In the data rows, zero lies at 4.5, halfway between 4 and 5.
Every row has a hidden score from 0 to 20. What is each row's score? 10 is about the middle. The score is a weighted sum of the row's numbers plus the product of two more (or one squared), each taken from its middle value.
6 5 6 4 4 1 4 9 7 4 6 1 5 5 5 4 -> 15
6 6 4 5 4 5 4 4 3 5 6 5 6 3 5 3 -> 11
6 8 3 5 3 4 3 4 4 5 7 6 8 3 3 1 -> 12
5 7 4 3 2 4 4 6 3 5 6 4 6 3 4 3 -> 12
6 6 3 3 3 8 5 2 3 6 5 6 4 4 5 4 -> 10
5 4 5 5 4 4 3 7 2 5 7 5 8 1 7 1 -> 9
4 4 5 6 5 4 5 4 5 5 4 5 4 4 5 5 -> 9
7 4 3 3 4 2 3 8 7 3 5 0 3 5 5 4 -> 11
4 2 4 6 5 3 3 9 2 6 7 4 7 3 7 2 -> 11
6 7 5 2 3 5 5 5 3 5 8 4 8 0 5 1 -> 11
6 5 3 4 5 4 2 4 4 5 6 4 5 4 4 2 -> 12
6 6 3 4 4 4 3 5 3 5 7 4 6 3 5 2 -> 11
5 4 4 6 5 6 4 4 2 6 6 6 7 3 6 2 -> 10
3 2 3 8 6 2 2 5 7 4 2 3 1 9 3 8 -> 13
4 4 5 5 5 2 4 5 8 3 4 2 3 5 4 5 -> 6
5 3 4 3 4 4 6 6 4 5 4 3 2 5 5 6 -> 9
5 5 6 3 3 5 6 7 3 5 5 4 5 6 5 5 -> 16
5 6 2 6 4 4 3 4 4 6 5 6 6 6 2 4 -> 16
3 1 3 6 6 4 3 5 4 5 2 5 3 6 4 7 -> 14
7 5 4 5 5 4 4 5 4 6 6 4 5 4 6 3 -> 10
3 4 4 5 4 5 5 4 4 4 4 6 4 7 4 6 -> 9
3 5 6 4 3 6 7 5 2 4 5 7 8 4 5 3 -> 8
7 4 5 3 4 0 3 9 6 4 8 0 5 3 6 2 -> 8
6 5 5 5 4 2 1 8 3 6 9 3 8 2 5 0 -> 11
5 5 6 4 4 4 5 5 5 4 4 2 4 5 5 4 -> 12
2 3 5 6 5 6 6 2 5 4 1 6 2 8 5 8 -> 11
8 3 4 4 9 3 3 4 7 3 3 1 1 4 7 5 -> 5
2 2 2 6 5 5 4 4 4 5 2 6 2 7 4 7 -> 10
4 4 5 7 5 3 4 7 5 7 7 4 6 4 6 4 -> 14
3 4 2 8 4 4 2 4 3 7 6 7 7 4 3 3 -> 13
5 5 5 5 3 6 4 6 1 6 7 6 8 3 5 2 -> 12
4 4 4 3 5 7 4 4 3 5 5 5 6 1 7 3 -> 12
5 5 5 4 5 5 6 4 6 3 3 4 2 7 4 7 -> 9
7 4 5 5 6 3 4 5 6 5 5 2 4 4 6 4 -> 9
3 3 7 6 6 4 6 6 7 2 2 4 2 8 6 7 -> 8
6 5 5 4 6 6 6 2 3 5 4 6 4 5 5 5 -> 7
4 6 5 3 3 6 6 4 3 4 7 5 7 1 5 2 -> 6
6 6 6 3 4 4 5 6 5 4 6 3 5 4 5 3 -> 7
4 5 5 4 4 7 6 4 2 5 4 6 5 4 5 5 -> 11
4 4 2 6 5 3 2 4 6 5 5 4 4 6 3 5 -> 11
6 7 6 1 3 3 6 7 5 4 7 2 6 2 4 2 -> 9
3 4 3 4 3 4 5 5 5 5 2 4 2 7 3 8 -> 18
6 5 6 3 4 1 5 7 8 3 5 1 3 5 4 5 -> 9
5 6 3 5 4 8 6 1 1 6 5 7 5 4 6 4 -> 9
6 7 6 3 3 5 5 5 3 5 6 4 6 2 6 2 -> 10
4 3 4 5 5 7 5 4 3 5 4 6 5 3 7 4 -> 8
4 3 6 6 6 1 5 7 8 3 2 2 1 9 4 8 -> 14
5 4 5 4 4 3 4 5 7 5 4 2 3 6 4 6 -> 15
3 6 6 4 4 8 7 1 2 5 3 9 6 5 5 5 -> 8
3 5 7 3 4 6 7 4 3 4 3 6 4 7 4 6 -> 6
5 5 5 3 4 5 7 4 7 3 3 4 3 4 5 6 -> 9
5 4 5 4 4 6 5 4 2 6 5 5 5 3 6 3 -> 10
5 6 5 6 4 3 4 7 6 6 6 4 5 6 5 4 -> 15
5 6 4 3 2 5 4 6 2 5 6 5 6 5 3 4 -> 12
5 6 3 4 3 6 4 4 2 6 6 5 5 4 4 4 -> 13
5 4 3 6 4 1 2 8 6 6 7 2 5 3 4 3 -> 12
5 6 5 3 4 5 5 4 3 5 6 5 6 2 6 3 -> 8
5 6 5 4 4 2 5 6 7 4 5 3 5 5 3 5 -> 14
4 6 5 3 4 5 6 4 4 4 5 6 5 4 3 4 -> 2
4 5 4 5 4 6 6 3 3 5 3 8 5 7 2 6 -> 10
5 3 3 7 5 2 2 6 5 5 5 4 5 6 3 5 -> 15
4 4 5 5 6 4 4 4 6 4 3 4 2 5 5 5 -> 4
6 6 4 5 5 2 3 6 5 6 7 3 7 2 4 2 -> 16
5 6 7 5 4 5 6 5 5 4 4 5 5 6 5 5 -> 14
4 1 5 7 6 3 3 6 6 4 3 4 3 6 3 6 -> 8
4 4 6 4 5 5 5 3 6 3 3 4 4 5 4 5 -> 8
4 7 5 5 3 7 6 3 3 5 4 8 6 5 4 4 -> 9
5 6 6 5 5 3 4 5 6 5 5 3 4 5 5 5 -> 13
7 6 6 3 4 3 3 6 5 4 6 1 5 3 5 3 -> 14
6 3 1 6 7 3 2 4 6 6 3 3 1 7 3 7 -> 13
5 3 4 4 4 5 5 5 6 3 3 3 2 6 5 6 -> 7
3 4 5 4 4 7 6 3 3 4 4 6 6 2 7 4 -> 10
4 3 4 5 4 4 4 7 2 6 7 5 7 2 6 3 -> 11
6 4 2 6 6 4 4 2 7 5 2 3 0 8 3 8 -> 9
4 6 6 4 3 7 7 4 2 4 6 7 8 2 6 2 -> 6
7 6 5 4 4 2 5 7 6 4 5 2 5 6 4 4 -> 15
4 5 4 5 3 7 4 4 3 5 4 5 4 6 5 5 -> 13
3 5 5 3 5 2 6 4 9 1 3 2 2 5 3 7 -> 5
5 5 5 6 5 4 4 4 6 5 4 5 4 6 3 4 -> 7
7 6 2 5 5 8 3 1 3 6 5 6 4 4 6 4 -> 10
3 5 3 5 3 7 4 3 2 5 4 7 5 7 3 6 -> 15
3 4 5 3 5 4 5 3 8 2 3 4 3 3 4 5 -> 3
5 5 4 4 3 7 5 4 2 5 5 6 7 4 5 3 -> 14
3 4 4 5 5 4 6 3 6 3 2 5 3 7 3 6 -> 8
6 7 3 4 3 6 5 3 2 6 4 7 5 6 2 5 -> 13
4 5 6 4 3 6 6 4 4 4 4 4 3 6 5 6 -> 11
7 7 5 2 3 6 6 5 2 6 6 4 5 3 5 3 -> 11
5 5 3 4 6 7 5 1 5 5 2 5 2 6 4 7 -> 12
2 3 3 4 4 5 4 4 4 5 4 5 4 4 4 6 -> 12
6 6 5 2 3 3 5 6 7 3 5 1 3 4 5 4 -> 8
3 3 3 6 5 6 4 4 2 5 4 6 4 4 4 5 -> 7
3 4 5 4 4 6 5 4 4 5 4 5 4 5 5 5 -> 9
4 5 5 5 5 5 4 4 5 3 4 6 5 5 4 4 -> 4
3 6 4 1 2 4 6 5 4 4 6 5 6 3 2 4 -> 5
4 6 6 3 4 6 6 2 5 4 4 5 4 5 5 5 -> 8
5 5 5 3 4 6 7 3 4 4 3 5 4 5 5 6 -> 12
6 6 5 3 3 3 5 8 3 5 7 3 6 5 5 3 -> 12
5 3 5 4 4 4 5 5 6 4 4 3 3 5 6 5 -> 8
3 4 6 7 4 5 5 5 3 7 6 6 6 3 6 3 -> 8
4 6 5 3 3 4 5 5 3 5 6 5 7 2 4 3 -> 10
6 2 4 5 7 3 3 6 7 3 3 2 1 6 6 6 -> 5
4 6 5 3 3 4 6 5 5 4 6 4 5 4 5 4 -> 7
5 6 4 4 3 4 3 6 5 4 6 3 5 5 5 4 -> 14
6 5 1 5 4 5 5 3 4 6 4 5 3 5 4 6 -> 14
4 5 5 4 3 2 5 6 8 3 4 2 3 7 4 6 -> 12
4 4 3 6 6 3 4 4 6 5 1 5 2 9 0 7 -> 14
3 5 3 4 2 4 4 6 4 5 6 5 5 4 3 4 -> 8
5 4 3 6 4 4 2 5 4 5 5 4 5 3 4 3 -> 12
8 6 4 3 5 6 4 3 5 5 5 3 4 4 6 3 -> 11
4 3 5 6 6 4 4 5 6 3 1 4 1 9 4 8 -> 12
5 5 5 5 5 3 4 5 5 4 6 4 6 3 5 3 -> 8
5 3 4 6 7 7 4 1 5 5 2 7 2 6 5 6 -> 4
3 5 4 6 5 6 6 1 4 4 2 8 4 6 2 6 -> 6
6 4 5 4 5 2 3 6 7 5 4 2 3 5 4 5 -> 13
1 4 2 5 2 4 5 4 4 5 8 7 8 1 4 3 -> 6
5 5 4 4 3 7 5 3 2 6 5 6 4 5 5 5 -> 11
3 5 4 3 4 3 5 3 7 3 4 5 5 4 3 4 -> 8
5 7 6 2 3 4 6 5 6 3 5 3 5 2 4 3 -> 7
7 5 4 4 4 3 2 7 5 4 7 3 6 3 5 2 -> 9
6 5 6 3 5 5 3 4 4 5 6 4 7 0 6 1 -> 13
2 0 4 6 8 6 5 2 6 3 0 5 1 6 6 8 -> 3
4 5 2 4 3 4 3 5 4 5 7 5 7 3 3 3 -> 13
6 4 3 6 4 2 1 7 3 6 7 3 7 2 3 2 -> 17
2 3 5 4 4 7 7 2 5 3 3 6 4 3 7 5 -> 2
5 3 4 3 5 5 5 6 3 5 4 4 4 4 7 5 -> 12
4 5 3 6 5 3 2 5 5 5 5 4 5 6 2 4 -> 14
